First come named moves, each a turn or a mirror, each shown by rows before and after it. For each pair of rows after them, which moves, in which order, take the first row to the second? The first pair is done for you.
zape (before -> after):
[-0.68  0.47  1.72 -3.44  0.53 -2.37  2.77  0.31  1.54  0.28  0.37 -1.74
 -2.54  2.94 -2.59]  ->  [-0.51  0.67  1.99 -3.23  0.78 -2.39  2.75  0.30  1.35  0.02  0.62 -1.89
 -2.62  2.79 -2.74]
[ 2.00  4.20 -1.33  1.72  0.42  2.59 -0.47 -1.16 -3.59  0.95  1.83 -2.13
 -1.16 -2.92  0.17]  ->  [-0.96 -1.46 -0.79 -1.39 -0.35  0.45 -2.26 -2.20 -2.30  4.40 -2.94  1.90
 -1.23 -2.03  2.45]
[ 1.84  2.42  2.86  0.96  2.02 -2.05 -2.59  4.20  0.26 -4.01  0.74  2.65
  6.30  0.90  0.91]  ->  [ 0.78  0.31  2.98 -0.05  1.53 -2.93 -3.03  3.94  0.70 -2.64 -1.06  4.06
  6.33  1.33  1.79]
Dun (before -> after):
[-0.34  2.91 -2.56  0.08 -2.78  2.89  0.63 -1.75 -0.23  1.11  0.93 -1.93
 -0.68  3.28  1.06]  ->  [-2.36 -3.69 -1.56 -3.27 -1.73 -0.46 -2.35  0.92 -0.59  1.51 -1.92  2.25
  1.01  1.39  0.87]
[ 1.34  0.85 -4.57  1.55 -2.97  1.26 -4.34  3.61 -1.66 -3.47  2.62  0.08
  2.60 -1.94  0.95]  ->  [ 1.37  0.87 -4.40  1.31 -2.93  1.05 -4.47  3.71 -1.68 -3.44  2.45  0.29
  2.61 -2.05  1.00]
[ 1.06 -4.85  0.08 -0.68 -0.23 -2.32 -0.68  2.10  1.10 -0.98 -2.99  0.21
  0.02 -2.19 -2.90]  ->  [ 3.23  1.61 -1.12  2.42 -1.27  1.22  2.24 -0.84  1.33 -1.60 -0.36 -4.01
 -1.75 -0.12 -2.83]
Pasu (before -> after):
[ 0.43  1.98 -3.16  0.99 -0.56  2.18 -0.01 -2.53 -0.13 -0.11  5.14 -2.20
 -1.66 -0.05 -0.18]  ->  [ 0.71  0.57 -2.37  0.86  0.90  0.80  1.55  0.37 -0.36 -1.65  5.51 -3.05
 -0.48 -0.32 -2.79]
[ 0.20  3.20 -0.20  0.25 -1.82  2.48 -0.35 -2.67 -0.37  0.89  0.13 -0.17
 -0.89 -0.17  2.07]  ->  [ 1.04  3.54 -0.08  0.57 -0.99  2.77  1.44 -1.16 -0.59 -0.44  1.42 -2.15
 -0.61 -0.20 -0.11]
[ 0.31  0.56 -1.98 -0.22  0.65  1.40  0.28 -2.26  0.50  0.16  1.28 -2.56
 -1.12  0.40  0.05]  ->  [ 0.54 -0.09 -1.41 -0.34  1.55  0.74  1.04 -0.77  0.67 -0.69  1.50 -2.91
 -0.54  0.10 -1.60]
[ 2.76 -0.38 -1.51  0.81  0.00 -1.51  6.50  2.47  1.64 -1.33 -0.26 -2.80
 -0.37  2.89 -4.97]  ->  [ 0.83 -4.16 -0.29 -0.87  0.76 -3.68  4.68  4.08  1.44 -0.85 -2.17  0.13
  0.84  2.04 -4.43]
Pairs:
Each pair is two moves apart.
[-2.08 -2.38 -0.30 -1.77 -1.27 -1.76 -4.07 -1.39 -1.59  1.14  0.76  2.96
  1.31 -0.53  1.85]  ->  [-0.12  2.62 -1.62  0.47 -2.28  0.90 -2.89 -3.50 -2.18  0.34  3.28  0.09
  0.10 -0.31  1.95] -> Pasu zape
[ 0.97 -6.02 -4.11 -2.74 -1.10  0.04  0.67  1.52  1.23  1.17 -1.44  0.00
 -1.62 -1.18 -2.53]  ->  [ 2.68 -3.93 -4.07 -1.45 -0.17  0.28  1.01  3.14 -0.05 -1.26  1.14 -1.64
 -0.99 -2.33 -3.96] -> zape Dun
[ 1.53 -1.43 -3.73 -1.93 -2.21  0.75 -0.52 -0.71 -0.60  0.51  1.69 -0.15
 -0.05 -1.71 -0.09]  ->  [ 1.50 -2.04 -3.44 -2.20 -2.23  0.54 -0.24 -0.61 -0.27  0.71  1.18 -0.14
 -0.04 -1.36 -0.20] -> Pasu zape
[-1.43  0.76 -3.27 -3.16 -3.82  2.14 -7.47 -5.68 -0.35  1.65 -1.57  4.79
  0.73 -2.69  2.37]  ->  [-0.52  2.78 -4.70 -2.29 -4.78  4.14 -5.36 -7.15  0.50  2.36 -1.25  2.42
 -0.84 -1.21  2.02] -> Pasu zape
[-3.81  0.03  0.38  0.71  0.66  0.45 -2.76  1.50  0.23 -0.68 -1.99  4.23
  2.12  1.55  3.09]  ->  [-3.41  1.88 -0.22  1.41  0.04  1.86 -3.07 -0.34  0.43 -0.16 -1.69  3.29
  1.19  1.81  4.08] -> Pasu Dun
[-0.63 -1.72  0.99 -0.83  1.02 -1.05 -1.70  0.22  0.62 -0.31 -1.98  2.29
  0.64  0.16  0.50]  ->  [-0.42  0.42  0.68 -0.06 -0.20  0.71 -0.24 -2.25  1.15  1.04 -2.09  0.73
 -0.84  1.77  1.50] -> Dun zape
[-1.50 -4.70 -0.31 -1.49 -0.12 -1.71  0.21  0.44  0.56  1.95 -1.57 -0.16
 -1.76  1.57 -1.37]  ->  [-1.11 -1.70 -1.67 -0.51 -1.94  0.42 -0.43 -2.65  0.81  3.02 -0.99 -0.88
 -3.25  2.16  0.64] -> Pasu Pasu
[ 1.63 -3.86 -0.78 -1.45 -0.36 -0.46 -2.58  2.14 -3.18 -2.82  1.79  1.72
  2.65 -4.28 -3.51]  ->  [-1.28 -6.01 -1.02 -3.24 -2.75 -0.42 -2.54 -1.87 -0.60  1.64 -2.61  3.49
  0.94 -1.22  0.10] -> Dun zape
[ 0.61 -1.12 -0.06 -0.93  1.49 -1.29 -3.25  2.17 -1.37 -1.29  0.73  3.09
  1.17 -2.60  0.41]  ->  [ 2.24  3.20 -0.56  1.12  1.04  0.79 -1.51  0.97 -1.53 -2.35  2.97  0.11
  0.50 -1.87  0.02] -> zape Dun
[-1.34  1.79  2.50  1.18 -0.68 -1.53  2.91 -2.22 -0.09  0.45 -2.08  2.42
  1.51  3.31  0.98]  ->  [-0.35  2.82  2.59  2.01  0.25 -1.36  3.98 -0.81 -0.66 -1.27 -0.53  1.01
  2.04  2.95 -0.63] -> zape Pasu
[-1.55  3.16  0.57  0.27 -0.79 -0.57 -2.21 -2.75 -0.33 -0.26  1.02  0.10
  1.44  0.98  2.15]  ->  [-1.98 -0.47  1.21 -1.38  0.48 -2.64 -2.80 -0.02 -0.42 -0.85  0.06  1.44
  2.52 -0.37  0.56] -> Pasu Dun
[-0.25  2.79  1.16  1.61  0.16  1.15 -1.23 -1.88 -1.17 -0.81 -0.53  1.88
  1.22  1.77  2.05]  ->  [ 0.21  2.90  1.16  1.74  0.71  0.73 -1.55 -0.75 -1.71 -1.88  0.32  1.64
  1.89  0.78  1.08] -> Dun zape
[-1.27 -2.98 -0.32  0.77  1.40  0.16  2.25  0.51  1.09  1.29 -2.64 -0.13
  1.62  1.78  0.23]  ->  [-0.95 -0.35 -1.00  1.87  0.21  1.83  2.32 -1.49  1.22  1.59 -2.28 -1.16
  0.73  2.68  1.30] -> Pasu Dun
[ 1.58  2.29  1.86  2.40 -1.07 -0.23  1.75 -2.06 -2.13 -2.06  3.19  2.23
 -0.91 -0.72  1.62]  ->  [ 1.00 -1.73  2.86  0.85  0.19 -2.62  1.22  0.78 -2.43 -2.63  2.37  3.78
  0.48 -1.80  0.20] -> Pasu Dun
[-1.05 -2.64  0.39 -4.56 -0.48 -0.98  0.11  2.83  2.23  1.97 -2.28  1.46
  1.39  0.60 -0.15]  ->  [ 2.22  5.23 -1.07 -0.74 -0.67  2.56  1.08  1.24  0.54 -0.68  2.53 -2.47
  0.74 -0.11 -0.58] -> Pasu zape
[-1.69  1.78  3.50  1.62  2.52 -3.03 -1.10  2.53 -0.57 -1.55 -0.14  1.89
  2.73 -0.36 -0.05]  ->  [-3.30  0.33  3.30  0.74  1.21 -3.25 -1.15  0.60  0.74  0.97 -2.63  2.81
  1.93  1.25  1.96] -> Dun zape
[ 0.24  0.54 -1.14  1.89 -3.64  1.76  2.57 -0.01  1.48  1.35 -1.10 -1.96
 -0.76  1.02  0.28]  ->  [ 0.03 -1.81  0.11  1.17 -1.92  0.16  3.25  3.05  1.43  0.22 -1.41 -1.74
  0.39  0.59 -1.76] -> Pasu Pasu
[ 1.02 -3.20 -1.19 -0.20 -1.24 -1.70 -2.66  0.93 -2.12 -0.98  0.02  2.33
  0.38 -3.97  1.20]  ->  [ 2.90  1.29 -1.28  2.37 -0.89  0.27  1.16  0.71 -2.02 -2.62  2.99 -2.08
 -0.37 -2.48 -1.01] -> Dun Pasu
[-0.25 -2.47 -0.84 -1.18 -0.71 -0.29  0.19 -0.06  0.60  0.87 -0.83 -0.97
 -1.23  0.23 -0.74]  ->  [ 0.27 -2.42 -0.82 -0.93 -0.06 -0.59 -0.15  1.01 -0.07 -0.08  0.01 -0.93
 -0.71 -0.57 -1.45] -> zape Dun
[ 0.19 -2.70 -2.29 -0.78 -1.62  0.71  1.93 -1.25  1.82  2.40 -2.18 -1.11
 -1.74  1.33  0.06]  ->  [ 0.09 -4.95 -1.60 -1.63  0.04 -0.98  0.36  1.66  0.63  0.87 -1.82  0.17
 -0.18 -0.77 -1.15] -> zape Dun
[ 0.16 -3.68 -0.49  0.26 -1.47 -1.43  1.99  0.65  0.78  1.27 -0.45 -0.43
 -0.45  0.57 -1.02]  ->  [ 1.87 -0.06 -0.94  1.97 -1.41 -0.10  2.19  0.25 -0.22 -0.45  2.20 -2.09
 -0.42 -0.05 -1.68] -> Pasu zape
[ 0.01  1.68 -1.64 -0.73 -0.22  1.64  2.17 -0.09 -1.03 -0.82  1.81 -1.07
 -1.87 -1.41 -0.45]  ->  [-0.50 -0.92 -0.76 -1.71  0.86  0.00  2.02  1.97 -1.04 -1.24  1.02 -0.20
 -0.94 -2.08 -1.78] -> Pasu Dun
[-2.70  0.10  1.73  0.05  2.08 -4.96 -1.01 -4.35  1.39  1.13 -3.50  0.72
  1.25  3.39  1.85]  ->  [-1.84 -0.99  2.34 -0.07  3.86 -6.58 -2.45 -0.62 -0.27 -1.55 -1.77  1.14
  3.02  0.84 -0.31] -> zape Dun
[-0.62 -1.29 -2.64 -1.76 -1.81  0.94 -1.79 -2.48 -0.33  2.56 -0.47  1.10
 -1.66 -1.48  1.09]  ->  [ 0.71  1.33 -2.96 -0.38 -1.69  2.50  0.75 -2.37 -0.54  1.38  1.03 -1.88
 -2.16 -0.95 -0.60] -> Dun Pasu
[ 1.07  5.15  1.17  1.64 -0.65 -1.41 -1.16 -0.74  1.12  1.50  0.32  0.37
 -1.37  0.88  0.66]  ->  [-0.90  1.02  1.78 -0.25 -0.44 -2.84 -1.27  0.10  2.07  3.22 -2.27  1.77
 -1.28  1.70  0.50] -> Pasu zape
[-1.61 -1.68  2.10 -0.33  1.96 -3.49  0.30  1.95  0.87 -0.76 -1.19  1.22
  1.88  0.90 -1.48]  ->  [-0.68  4.06  0.73  1.88 -0.05 -0.03  0.86 -2.55  1.22  0.03  0.15 -0.85
 -0.08  2.49  1.22] -> Pasu Dun
[ 0.42  2.84 -0.39 -0.98  1.52 -1.14 -1.12  3.07 -1.25 -2.76  1.96  0.70
  1.33 -1.67 -2.12]  ->  [ 0.51  5.89 -1.37  0.34 -0.28  1.16  0.88 -0.52 -0.01 -1.14  1.93 -1.27
 -0.55  0.99 -0.42] -> zape Dun
[ 0.71 -0.90 -1.28 -0.34 -1.32  0.14 -2.57  0.47 -0.23 -0.26  1.08  0.53
  0.20 -2.21 -0.27]  ->  [ 0.02 -1.64 -1.41 -0.59 -1.79  0.32 -2.66 -0.79  0.33  0.78 -0.03  0.71
 -0.58 -1.16  0.60] -> Dun zape
[-1.62 -3.20  0.66  0.60  2.72 -2.59 -1.41  0.07 -1.90 -1.77  0.71  0.50
  2.51 -2.35 -1.74]  ->  [-0.50  2.60 -0.73  3.07  0.42  1.01 -0.75 -4.48 -1.35 -0.76  2.24 -1.79
  0.31 -0.60  0.64] -> Pasu Dun
[-1.95 -0.40  4.47  0.25  0.97 -0.72 -0.90 -3.29 -2.18  1.74 -4.80  0.97
  0.25 -1.10  1.53]  ->  [-0.15  3.35  4.01  2.35  1.15  1.17  2.02 -3.84 -2.10  0.68 -2.24 -2.88
 -0.55 -0.22  0.03] -> Dun Pasu
[-1.28 -6.05 -2.59 -4.92  0.18  1.31 -2.41 -0.58  3.97  1.27 -2.68 -0.82
 -0.19 -3.73  1.83]  ->  [ 0.42 -0.92 -4.49 -2.87 -1.34  4.59 -0.74 -3.63  4.02  1.45 -0.43 -4.16
 -2.16 -2.70  2.50] -> Pasu Pasu
[ 0.66  1.45 -4.75 -2.75 -4.38  1.30 -1.01 -4.67  0.00 -0.81  2.20 -2.99
 -3.43 -2.42 -0.96]  ->  [-0.36 -1.60 -4.84 -4.33 -4.23 -0.12 -3.00 -4.01 -0.17 -0.13  0.90 -0.67
 -3.03 -3.43 -0.56] -> Dun Pasu
[-0.61  2.41  3.28  1.23  1.40 -1.35  2.24  1.27  0.41 -1.11  0.07 -2.08
  1.02  2.75 -1.02]  ->  [-2.42 -0.15  3.93 -0.41  1.23 -2.64 -0.01  1.13  0.45 -0.05 -1.74  0.82
  1.52  2.29  0.48] -> Pasu Pasu
[-0.87  0.45 -1.95 -0.33 -0.12  2.80 -0.96 -3.05  0.85  3.01 -1.26 -0.63
 -2.07  1.03  1.49]  ->  [ 0.84  1.86 -1.68  1.03  1.55  2.95  1.57 -0.55  0.28  0.38  1.22 -3.63
 -1.33  0.56 -1.81] -> zape Pasu
[-2.36  2.49  0.39 -1.20 -0.70 -1.57 -3.94  1.07 -2.54 -1.20  4.04 -0.16
  0.51 -1.27 -1.41]  ->  [-2.14  4.69 -0.03 -0.44 -1.74 -0.14 -2.67 -1.57 -1.52 -0.02  3.91 -1.34
 -0.75  0.63 -0.51] -> zape Dun
[ 1.62 -3.65 -0.94 -1.66 -0.08  1.31  1.09 -0.38  1.09  0.54  0.07 -1.84
 -1.65  0.83 -1.68]  ->  [ 2.34 -2.04 -1.26 -0.78  0.09  1.76  1.09  0.06  0.35 -0.55  0.99 -2.58
 -1.17  0.46 -2.06] -> Pasu zape
[ 0.49  3.39 -0.76  0.69  1.24  0.26 -0.85 -1.27 -1.87 -1.99  2.69 -1.13
  0.63 -0.33  1.35]  ->  [-0.78  0.20 -0.73 -1.07  1.06 -0.90 -3.23 -1.25 -1.92 -0.96  0.88  1.70
  0.97 -1.16  2.53] -> Dun Pasu
[ 4.03  3.25 -2.68  0.98 -2.16  3.17 -0.40 -0.41 -1.18 -0.36  1.30 -0.40
 -1.46 -0.40 -1.01]  ->  [ 3.91  0.12 -2.08 -0.22 -0.73  1.04 -2.11  2.82 -2.24 -1.84  1.24  1.69
  0.37 -2.65 -2.47] -> Dun zape
[-2.26 -3.07 -1.23 -1.80  0.83  0.43  2.88 -0.05  1.15  1.19 -2.61 -0.98
  1.19 -1.88 -4.09]  ->  [-3.04 -2.35 -2.02 -1.92 -0.55  1.48  0.86 -2.89  1.25  2.98 -3.75  0.72
  0.46 -1.62 -1.13] -> Pasu Pasu
[-1.52 -2.32  0.58 -2.44  0.15  1.12  0.47 -0.52  0.58  0.84 -3.54  0.27
 -0.91  2.24  0.96]  ->  [-0.06  1.57 -0.05 -0.59 -0.38  3.11  1.82 -1.55  0.43  0.14 -1.63 -2.22
 -1.56  3.01  0.63] -> Dun zape
